500 stands for zero in the data rows.
In each game, the first row plays the second. By how much does the first row win? 10 means about a draw, 20 a big win and 0 a big loss. Wins can go round in a circle. Each row has two weighted sums of its numbers, A and B, taken from their middle values. A row wins by its A times the other's B, less its B times the other's A.
[569 539 571 415 430 467 400 631 577 551 615 481 581 431 593 589]
[707 539 327 415 303 467 400 501 395 343 390 435 703 273 342 380] ~ 12
[538 539 573 415 477 467 400 567 577 551 590 482 561 512 539 567]
[512 539 432 415 449 467 581 624 395 343 438 709 493 390 549 497] ~ 13
[524 539 585 415 484 467 400 553 577 551 603 469 546 519 553 581]
[432 539 493 595 572 467 581 483 577 551 489 548 434 558 493 509] ~ 8
[618 539 596 415 393 467 400 561 395 551 615 382 610 382 592 575]
[450 539 527 595 553 467 581 515 577 551 527 534 457 546 526 544] ~ 10
[678 539 497 415 337 467 400 596 395 551 563 388 650 306 573 504]
[498 539 584 415 502 467 400 559 577 551 594 493 512 515 571 585] ~ 9
[469 539 560 595 526 467 581 527 577 551 566 497 483 584 526 559]
[421 539 524 595 580 467 581 481 577 551 518 517 427 590 517 537] ~ 8
[509 539 506 595 517 467 581 543 395 551 503 545 527 533 476 498]
[532 539 607 415 408 467 400 578 577 551 636 443 535 477 639 617] ~ 10
[412 293 589 415 573 467 400 456 577 551 583 439 411 585 588 581]
[458 539 516 595 552 467 581 512 577 551 513 535 474 565 491 519] ~ 8
[440 539 527 595 565 467 581 494 577 551 521 527 442 567 512 530]
[504 539 521 595 521 467 581 545 577 551 523 531 522 541 486 513] ~ 11
[426 539 503 595 569 467 581 476 577 551 495 555 423 515 539 537]
[631 539 538 415 407 467 400 550 395 551 548 437 646 431 496 505] ~ 7
[415 539 419 595 571 467 581 454 395 343 410 573 409 563 435 427]
[536 539 567 415 385 467 400 656 577 551 624 518 535 479 641 617] ~ 14
[454 539 626 415 523 467 400 486 577 551 632 414 455 520 614 599]
[656 539 506 415 389 467 400 597 395 551 531 455 650 403 503 495] ~ 9
[531 539 472 595 508 745 581 485 395 551 455 506 548 529 417 452]
[514 539 547 415 500 467 581 563 577 551 549 528 534 520 517 551] ~ 11
[403 293 414 595 540 467 581 442 577 551 378 681 365 570 495 413]
[421 539 484 595 578 467 581 477 577 551 481 533 429 583 489 502] ~ 9
[430 539 522 595 573 467 581 481 577 551 519 535 428 543 538 547]
[392 293 596 415 617 467 400 373 577 551 580 377 379 534 610 593] ~ 8
[503 539 470 595 516 745 581 516 395 551 467 531 525 551 420 455]
[563 539 515 415 462 467 581 618 395 551 534 555 580 477 507 520] ~ 18
[398 539 457 595 594 467 581 416 577 551 413 595 375 489 540 493]
[461 539 478 595 544 467 581 523 395 551 469 575 466 520 480 493] ~ 6
[421 539 564 595 579 467 581 461 577 551 554 478 424 581 558 564]
[419 539 510 595 576 467 581 472 577 551 506 526 416 604 494 518] ~ 12
[524 539 516 415 405 467 400 546 577 551 503 582 529 622 509 528]
[534 539 528 415 483 467 400 537 577 551 528 504 562 550 475 515] ~ 10
[410 539 363 595 517 467 581 470 395 343 353 661 383 536 405 359]
[491 539 548 595 521 467 581 539 577 551 548 515 508 560 509 546] ~ 16
[411 293 655 415 590 467 400 331 577 551 625 308 398 446 669 604]
[518 539 463 595 513 745 581 497 395 551 452 513 535 521 418 450] ~ 14
[491 539 479 595 528 467 581 510 395 551 481 532 506 562 448 482]
[629 539 294 415 368 745 400 245 395 343 286 332 587 275 271 253] ~ 11
[483 539 506 595 532 467 581 541 577 551 505 556 499 527 495 519]
[417 539 445 595 551 467 581 495 395 551 450 589 418 603 448 451] ~ 9
[390 293 604 415 610 467 400 367 577 551 583 388 379 561 606 571]
[397 539 500 595 609 467 581 434 577 551 492 519 391 572 522 522] ~ 11
[610 539 541 415 384 467 400 501 577 551 514 458 607 481 531 526]
[564 539 468 415 466 745 400 472 395 343 434 471 582 489 388 428] ~ 10
[670 539 501 415 363 467 400 469 395 551 498 389 651 395 487 460]
[429 539 510 595 574 467 581 482 577 551 506 529 431 575 502 524] ~ 11
[554 539 345 415 344 467 581 787 395 343 402 788 534 547 392 353]
[380 293 540 595 635 467 581 394 577 551 522 459 363 608 553 545] ~ 4
[511 539 398 415 346 467 581 828 395 343 476 787 496 489 520 483]
[454 539 492 595 557 467 581 494 577 551 494 545 460 566 473 500] ~ 10
[652 539 487 415 377 467 400 660 395 551 535 509 644 380 513 497]
[464 539 367 595 477 467 581 515 395 343 362 652 468 518 367 367] ~ 15
[573 539 635 415 398 467 400 528 577 551 650 355 558 382 659 593]
[516 539 478 595 500 745 581 512 395 551 473 524 538 553 424 452] ~ 12
[620 539 422 415 396 745 400 518 395 343 404 511 606 474 394 381]
[414 539 419 595 563 467 581 437 395 343 385 596 391 495 448 447] ~ 10
[459 539 533 595 544 467 581 534 577 551 541 538 470 540 531 551]
[401 293 600 415 584 467 400 423 577 551 593 416 394 570 603 581] ~ 11
[630 539 325 415 398 745 400 468 395 343 304 474 639 302 322 338]
[584 539 511 415 434 467 400 533 395 551 514 490 609 511 461 498] ~ 9
[388 293 516 595 628 467 581 415 577 551 494 500 371 571 543 537]
[402 539 497 595 603 467 581 438 577 551 489 526 399 550 521 524] ~ 7
[566 539 564 415 453 467 400 600 577 551 585 492 587 480 550 565]
[457 539 401 595 558 467 581 444 395 343 385 584 454 481 397 387] ~ 11
[572 539 598 415 431 467 400 602 577 551 622 448 579 429 608 596]
[417 539 527 595 556 467 581 498 577 551 536 530 413 624 530 541] ~ 8
[492 539 593 415 497 467 400 533 577 551 606 465 510 554 560 584]
[427 539 474 595 576 467 581 476 577 551 471 548 429 589 467 479] ~ 8
[515 539 581 415 495 467 400 556 577 551 594 474 534 531 547 574]
[379 293 460 595 635 467 581 364 577 551 404 553 351 515 530 475] ~ 7
[400 539 522 595 612 467 581 441 577 551 508 502 391 568 530 536]
[530 539 480 595 504 745 581 503 395 551 473 510 555 520 430 452] ~ 18
[497 539 577 415 507 467 400 544 577 551 586 479 515 550 541 574]
[455 539 454 595 550 467 581 502 395 551 445 592 459 511 461 460] ~ 12
[619 539 523 415 368 467 400 544 577 551 516 501 623 472 518 536]
[484 539 520 595 509 467 581 540 577 551 518 539 506 593 479 516] ~ 8
[449 539 615 415 544 467 400 485 577 551 610 432 449 479 630 629]
[427 293 648 415 537 467 400 400 577 551 647 334 408 482 662 612] ~ 10
[376 293 588 415 594 467 400 391 577 551 582 405 352 585 623 573]
[470 539 569 415 532 467 581 525 577 551 576 486 480 562 549 569] ~ 10
[470 539 540 415 517 467 581 557 577 551 541 566 477 495 575 579]
[488 539 607 415 496 467 400 518 577 551 624 441 505 527 583 597] ~ 10
[647 539 441 415 391 745 400 380 395 343 423 403 655 417 350 394]
[555 539 560 415 471 467 400 543 577 551 563 478 577 523 504 535] ~ 7
[478 539 524 595 524 467 581 554 577 551 529 561 491 524 525 544]
[581 539 353 415 432 745 581 451 395 343 326 451 589 388 284 288] ~ 12
[365 293 523 595 680 467 581 331 577 551 472 426 331 576 552 524]
[509 539 498 415 483 467 581 606 395 551 507 615 514 467 536 535] ~ 6
[527 539 430 595 494 745 581 454 395 343 406 488 548 497 375 397]
[595 539 457 415 461 745 400 544 395 343 445 519 608 456 423 434] ~ 14
[551 539 596 415 459 467 400 552 577 551 608 448 570 507 552 576]
[532 539 548 415 487 467 581 580 577 551 553 526 552 513 521 542] ~ 8
[385 293 458 595 605 467 581 413 577 551 440 555 357 616 477 465]
[452 539 542 595 556 467 581 506 577 551 548 518 458 564 530 552] ~ 10
[460 539 497 595 544 467 581 499 577 551 497 534 473 576 466 493]
[551 539 559 415 444 467 400 642 577 551 589 527 565 450 587 595] ~ 11
[524 539 593 415 480 467 400 550 577 551 606 463 543 520 554 582]
[449 539 576 415 527 467 400 516 577 551 590 485 455 593 561 577] ~ 10
[638 539 302 415 291 467 400 774 395 343 366 735 619 429 356 344]
[474 539 469 595 546 467 581 497 395 551 463 555 479 543 449 466] ~ 12
[489 539 578 415 458 467 400 580 577 551 612 508 502 562 581 597]
[493 539 485 595 521 467 581 549 395 551 485 582 503 503 476 493] ~ 11
[604 293 424 415 411 745 400 397 395 343 387 443 585 465 388 380]
[519 539 550 415 502 467 581 554 577 551 555 508 543 543 510 540] ~ 10
[371 293 556 595 671 467 400 324 577 551 513 391 357 534 589 556]
[522 293 322 415 433 745 400 326 395 343 281 428 534 404 279 254] ~ 10
[432 539 610 415 571 467 400 400 577 551 569 422 425 434 672 647]
[479 539 584 415 520 467 400 534 577 551 595 478 496 548 556 578] ~ 7
[566 539 581 415 423 467 400 473 577 551 555 446 575 512 538 569]
[527 539 377 595 543 745 581 351 395 343 344 435 512 373 327 281] ~ 11
[485 539 596 415 504 467 400 549 577 551 607 481 497 485 613 611]
[411 539 509 595 595 467 581 459 577 551 508 512 407 594 512 527] ~ 10
[455 539 495 595 554 467 581 509 577 551 486 550 466 556 483 498]
[454 539 587 415 513 467 400 520 577 551 608 471 463 583 575 585] ~ 13
[559 539 481 595 488 745 581 534 395 551 469 530 575 491 442 459]
[626 539 508 415 405 467 400 475 577 551 507 420 650 417 473 536] ~ 13
[434 539 568 595 567 467 581 487 577 551 568 482 435 576 552 572]
[579 539 483 415 463 467 581 583 395 551 488 550 589 474 464 470] ~ 11
[504 539 554 415 511 467 581 540 577 551 555 504 524 567 505 549]
[387 293 599 595 624 467 400 380 577 551 572 395 372 560 599 577] ~ 7
[403 293 555 595 613 467 581 424 577 551 532 463 391 557 558 559]
[513 539 608 415 481 467 400 552 577 551 628 452 525 492 599 608] ~ 12
[490 539 553 415 486 467 581 580 577 551 560 553 496 449 620 617]
[389 293 646 415 611 467 400 338 577 551 615 308 365 468 648 590] ~ 7
[540 539 511 595 492 467 400 525 395 551 503 492 565 540 448 492]
[712 539 451 415 312 467 400 518 395 343 513 351 652 264 497 414] ~ 13
[485 539 595 415 509 467 400 543 577 551 608 469 498 508 596 608]
[465 539 447 595 534 467 581 494 395 551 443 558 474 570 424 444] ~ 11
[667 539 338 415 288 467 400 802 395 343 428 634 658 396 399 411]
[511 539 636 415 469 467 400 521 577 551 650 414 521 472 617 607] ~ 12
[666 539 342 415 384 745 400 498 395 343 356 494 651 335 332 326]
[583 539 495 415 394 745 400 535 577 551 475 558 580 537 486 493] ~ 7
[411 539 523 595 592 467 581 455 577 551 505 527 403 523 565 557]
[550 539 497 415 424 467 581 689 395 551 530 621 551 407 584 575] ~ 10
[536 539 552 415 489 467 400 572 577 551 564 507 559 518 519 547]
[439 539 449 595 549 467 581 505 395 343 433 611 438 495 486 477] ~ 12
[460 539 579 415 537 467 581 512 577 551 581 484 471 569 548 570]
[705 539 439 415 331 467 400 517 395 343 462 388 672 318 437 418] ~ 12
[644 539 318 415 411 745 400 451 395 343 312 422 659 318 295 321]
[503 293 311 595 474 745 581 432 395 343 315 516 515 466 308 265] ~ 10
[429 539 364 595 554 467 581 423 395 343 348 595 424 461 386 374]
[487 539 456 595 535 467 581 505 395 343 439 554 506 518 426 440] ~ 11
[658 539 507 415 396 467 400 492 395 551 489 405 655 421 446 450]
[425 539 598 415 559 467 400 464 577 551 597 432 421 560 586 587] ~ 10
[462 539 480 595 547 467 581 495 395 551 476 548 476 562 456 476]
[426 293 593 415 507 467 400 515 577 551 611 469 423 590 612 594] ~ 8
[533 539 487 595 501 745 581 500 395 551 479 500 557 531 430 458]
[454 539 528 415 497 467 581 573 577 551 556 566 464 612 537 549] ~ 12
[434 539 522 595 568 467 581 498 577 551 524 528 438 550 537 545]
[473 539 457 595 542 467 581 488 395 551 447 549 485 538 428 447] ~ 8
[462 539 562 415 520 467 581 536 577 551 570 508 480 595 527 560]
[539 539 384 415 404 467 581 630 395 343 410 682 548 504 398 414] ~ 13
[556 539 458 415 388 467 400 621 577 551 490 624 579 578 454 504]
[407 293 560 595 586 467 581 455 577 551 550 474 400 609 558 556] ~ 1
[486 539 546 415 490 467 581 565 577 551 576 534 502 591 528 558]
[542 539 569 415 475 467 400 576 577 551 581 488 562 506 534 561] ~ 10
[700 539 306 415 308 467 400 551 395 343 392 450 694 274 338 363]
[373 293 510 595 656 467 581 369 577 551 491 466 340 607 535 511] ~ 15
[575 539 617 415 423 467 400 554 577 551 637 398 575 417 619 595]
[547 539 515 415 476 467 581 609 395 551 530 560 558 490 509 529] ~ 11
[524 539 557 415 498 467 400 546 577 551 557 495 546 544 502 542]
[618 539 427 415 378 745 400 563 395 343 448 547 640 470 409 447] ~ 8
[465 539 525 595 549 467 581 518 577 551 525 534 478 549 512 533]
[551 539 492 415 468 467 581 620 395 551 498 590 562 474 507 510] ~ 11
[417 293 617 415 544 467 400 448 577 551 623 401 413 549 615 597]
[427 539 444 595 569 467 581 468 395 343 427 565 423 551 438 443] ~ 11
[406 539 501 595 600 467 581 453 577 551 494 524 400 565 519 523]
[529 539 518 415 475 467 581 628 395 551 535 587 538 476 547 553] ~ 9
[572 293 305 415 448 745 400 312 395 343 313 353 570 369 267 291]
[584 539 468 415 455 745 400 451 395 551 449 443 610 480 401 441] ~ 10
[672 539 463 415 336 467 400 631 395 551 489 528 638 431 476 430]
[524 539 463 595 481 467 581 601 395 551 470 627 530 459 494 483] ~ 10
[380 539 447 595 632 467 581 381 577 551 415 546 357 540 497 485]
[461 539 501 595 545 467 581 520 577 551 496 562 467 535 499 517] ~ 15
[562 539 571 415 466 467 400 557 577 551 587 468 582 504 527 559]
[592 539 389 415 325 467 581 801 395 343 466 718 605 507 434 462] ~ 9
[501 539 591 415 487 467 400 545 577 551 607 461 521 549 553 584]
[405 539 448 595 584 467 581 440 577 551 418 600 387 482 529 503] ~ 8
[434 539 518 595 563 467 581 500 577 551 509 551 432 519 555 561]
[408 293 552 595 593 467 581 451 577 551 544 481 403 588 543 559] ~ 15
[538 539 318 415 308 467 581 848 395 343 406 833 522 526 394 366]
[450 539 566 595 552 467 581 507 577 551 567 492 456 566 550 571] ~ 5
[456 539 432 595 547 467 581 479 395 343 419 558 470 547 408 425]
[605 539 570 415 422 467 400 531 577 551 577 425 626 468 513 534] ~ 6
[720 293 218 415 273 467 400 357 395 343 300 252 709 216 271 247]
[456 539 606 415 533 467 400 506 577 551 609 450 464 514 605 608] ~ 8
[475 539 457 595 535 467 581 486 395 551 447 540 485 564 424 453]
[386 539 431 595 601 467 581 399 577 343 404 575 368 529 486 457] ~ 16
[432 539 392 595 545 467 581 451 395 343 380 575 427 530 395 383]
[598 539 297 415 350 467 581 704 395 343 334 751 567 420 333 298] ~ 7
[468 539 490 595 544 467 581 500 577 551 480 539 481 573 448 481]
[417 539 423 595 572 467 581 452 395 343 415 578 412 540 444 432] ~ 4
[660 539 575 415 342 467 400 522 395 551 610 317 609 277 642 525]
[472 539 501 595 528 467 581 552 395 551 501 590 478 501 526 533] ~ 12
